The same turns and mirrors carry the whole set onto itself and the rows of a family onto each other. Which other rows belong to the same family as each row named below? List them in the order they appear above.
These 20 rows form 4 families of 5 rows each.
k_655: [ -5   0 -10  19 -25   9 -10 -27 -25 -10   1  10 -12]
k_11: [-31  -4   1   9  10 -11   1   8  18   2 -21  -3  20]
k_650: [-16 -13 -15  12 -10 -13  -5   3 -24 -10  -7  12  26]
k_608: [ -9  -6  -3   5 -16 -20 -14   0 -24 -11 -15  12  26]
k_404: [-17   8  -2  13 -26   8 -19 -25 -28 -14   4   1 -14]
k_933: [-20  -4  17  -9  -4  -2   8   2  27  17   8 -18  -7]
k_638: [-20  -1  -5   4   3 -22  -7   9  18   0 -17   2  27]
k_973: [ -8   3  19   1  -3   2   6  -8  30  13   5 -23   0]
k_669: [-29   3  -7   7   1 -20   2  20  13   4 -14  -4  17]
k_261: [-13   0  11   7   1  -1   7   7  31  17   3 -19  -7]
k_8: [ -9   3  -5  13 -28   1 -23 -19 -33   1  -2   8 -12]
k_632: [ -6   5  19  -2 -21   3  -6 -22   6  -5  16   0 -32]
k_467: [-12   9  20  10 -14   8  -9 -28   9  -7  23  -2 -22]
k_213: [-10  -7  28   3 -18   4  -8 -23   8   4  20  -4 -25]
k_219: [ -7 -13  -9  13  -6 -13 -13  -5 -21 -14 -23  11  21]
k_953: [-18   3  13   2 -22   8  -9 -29  10   5  22   0 -24]
k_938: [-20  -4  -2   1   5 -17  -8  17  14   0 -18 -14  20]
k_99: [-10  -8 -13   6 -11  -8  -1  -7 -29  -8 -19  11  20]
k_513: [ -3   7   3  13 -21  10 -12 -21 -33  -8  -8   6 -15]
k_934: [-17  -4  20   5   1  -4  11  -7  25  23   8 -13  -1]

Which other rows belong to the same family as k_261? k_404, k_638, k_213, k_99
Which other rows belong to the same family as k_973? k_11, k_650, k_8, k_632
Which other rows belong to the same family as k_953? k_655, k_933, k_219, k_938
Which other rows belong to the same family as k_467? k_608, k_669, k_513, k_934

The same turns and mirrors carry the whole set onto itself and the rows of a family onto each other. Which other rows belong to the same family as each row named below? List them in the order they appear above.
These 16 rows form 4 families of 4 rows each.
k_410: [  0   3  20 -10 -23 -25   2  -9   0  -2   4]
k_917: [ 18 -11  16  14   8   5  -5  15 -24  -5   3]
k_964: [ 21   1  24   7  13 -12   5   8 -20  -3   6]
k_584: [ 15 -11  27   4  13  -2   4   6 -24  -5  -3]
k_421: [-26   6 -25  -5 -10  -3   0 -10  15  16   0]
k_416: [-23   9 -23  -2   3  -1  12  -8  21  16   0]
k_270: [-27   2 -17  -8  -8  -1   9 -12  20  11  -6]
k_113: [-22   4 -21   1 -19   0  -1  -5  21  11   2]
k_565: [  0  -4 -10  10  36  14  11   8  -8  10  -6]
k_434: [  0  15  11  -4 -19 -27   7  -9   8   5  11]
k_936: [-10 -11 -21  13  19  25   0   9  -2   8  -7]
k_958: [  5   5  16  -1 -29 -19  -7  -1  -2  -2  12]
k_114: [ -8 -10 -20   8  28  20   1   6 -12  11  -9]
k_450: [  1   9  12  -5 -26 -26  -6  -8  -6   1  11]
k_457: [-12 -13 -11   6  28  20   9   3  -5   7 -12]
k_104: [ 17  -7  19   7  11  -3  -7   8 -31  -3   3]

Which other rows belong to the same family as k_450? k_421, k_114, k_104
Which other rows belong to the same family as k_964? k_416, k_565, k_434

The same turns and mirrors carry the whole set onto itself and the rows of a family onto each other. Which other rows belong to the same family as each row named below? List them in the order they appear above.
These 15 rows form 3 families of 5 rows each.
k_420: [ 20  35  38  31 -38  -6  -8 -46  16  33   2  -7 -14 -13 -14  25  -7  -8
  13  11   8  21 -25   9 -19   8 -10 -31  10  -7 -27  24  -7  -3 -10   0
 -14  11 -14  -2  20 -18]
k_408: [ 19  44  -2  22 -18 -11  10 -24  31  27  18 -10  13  -1 -14  10   5 -13
  28  11  -8  12   0   5 -36  38  -6   0  13  26 -17  17  32   2 -13 -10
  -8  -3 -15   0  41 -30]
k_535: [ 16  42   8   6 -10 -33  29 -11   7  12  -1  -5  19 -12   2   4   0  -8
  -4   8 -16   2  10   3 -34  32  10   6  39  29  10  19   9 -21  -7  -7
   1   3  -7 -21  36 -13]
k_174: [ 49  25  14  41 -25 -13 -12 -18   8  57  11  -7  39   2 -17   2  19  -3
  -7   4  -7   2 -18   8 -18  33  16 -24  -9  11 -40 -21  26  -1 -22  15
 -14   2 -12   8  35 -22]
k_648: [ 55  13  20  17 -22 -17  10 -18 -12  56  10   4  26   7   1  -1  -8  11
 -39  -2   1   0 -15   7 -15  35  19 -38   9   0 -28 -19  15   0  -2   9
 -26  22  -4   5  13 -16]
k_263: [ 25  29  50  26 -17 -16   5 -38  -1  25  -4   8   8 -27  -8  27  -3   6
 -18   2   7  12 -27  17 -24  11   4 -24  34  -2  -2  -2 -24 -23 -13   5
 -11  21  -9 -23  10   1]
k_789: [ 28  37  22  35 -11  11   5 -13 -24  34  -5   4   0  16 -42  23   4 -10
  -9  16 -29  12  -1  14  -2  31   5 -13  -9   3 -13  -4  16   7 -28  22
   7   6 -40 -20  27 -36]
k_222: [ 23  31  22  35  10 -14  10 -16 -33   4 -14  16  24 -16 -39  26   1   0
 -19  -1 -26  -5  -1   9 -17  19  -1 -10  21  -6  10  -3   7   9  -7  11
   3   1 -32 -22  41 -19]
k_357: [ 36  36  -8   0 -10 -11  18 -14  21  33  24  -1  18   7  15   8  -5  -7
   6   0   1   8  16   5 -44  52   8  -3  26  18   5  -3  33   7  -8 -12
 -14   8  -2 -22  11 -23]
k_807: [ 29  31   5  11  -5  -3  24  -7 -37  20  -6  10  -3  19 -18  16 -20  -6
 -24   7 -27   4  20   1 -10  35   3 -18  10  -9   5  10  22  22   1   7
  -2  10 -28 -18  23 -35]
k_350: [ 45  21  23  31 -24 -46  -4 -16  -8  34  -9  -4  51 -20   0  -6  12   0
 -29  -7  -7 -12 -13  -3 -21  18  18 -28  18   0 -21  -7   5 -13  -1  11
 -13   0   0   2  42  -5]
k_68: [ 28  25  28  20 -11   2   4 -44  -1  24  11  13  -8 -13 -12  36 -23   5
  -2  -3  14  15 -17  13 -31  20 -16 -32  29 -19  -1   3   3  19   2  -9
 -24  22 -14 -13   4 -18]
k_430: [ 30  50  19  24 -49  -9 -23 -13   3  42  -9 -17   2   8   8  14  11 -36
   9  10 -14  16  16   0 -12  23  14 -22 -11 -16 -12  13   5  -1 -24  16
   5  -8 -13 -39  14 -23]
k_10: [ 44  33   9  15 -38 -21 -25 -15  -5  36  -5  -6  18   1  26  14  -3 -26
  -7 -10   1   1  20 -10 -23  23  10 -37   4 -39  -3   3  13  24   2   5
 -14  -5   1 -30   8 -18]
k_742: [ 34  44  19  23 -22 -27 -22  -9   0  24 -10  -2  37 -17  15  19  21 -26
  -3  -8  -9  -2  18   2 -31  23  19 -12  16 -14  18 -10   1  -4 -22  12
   4 -11  -5 -54  15  -5]

Which other rows belong to the same family as k_68? k_648, k_357, k_807, k_10
Which other rows belong to the same family as k_420? k_408, k_174, k_789, k_430

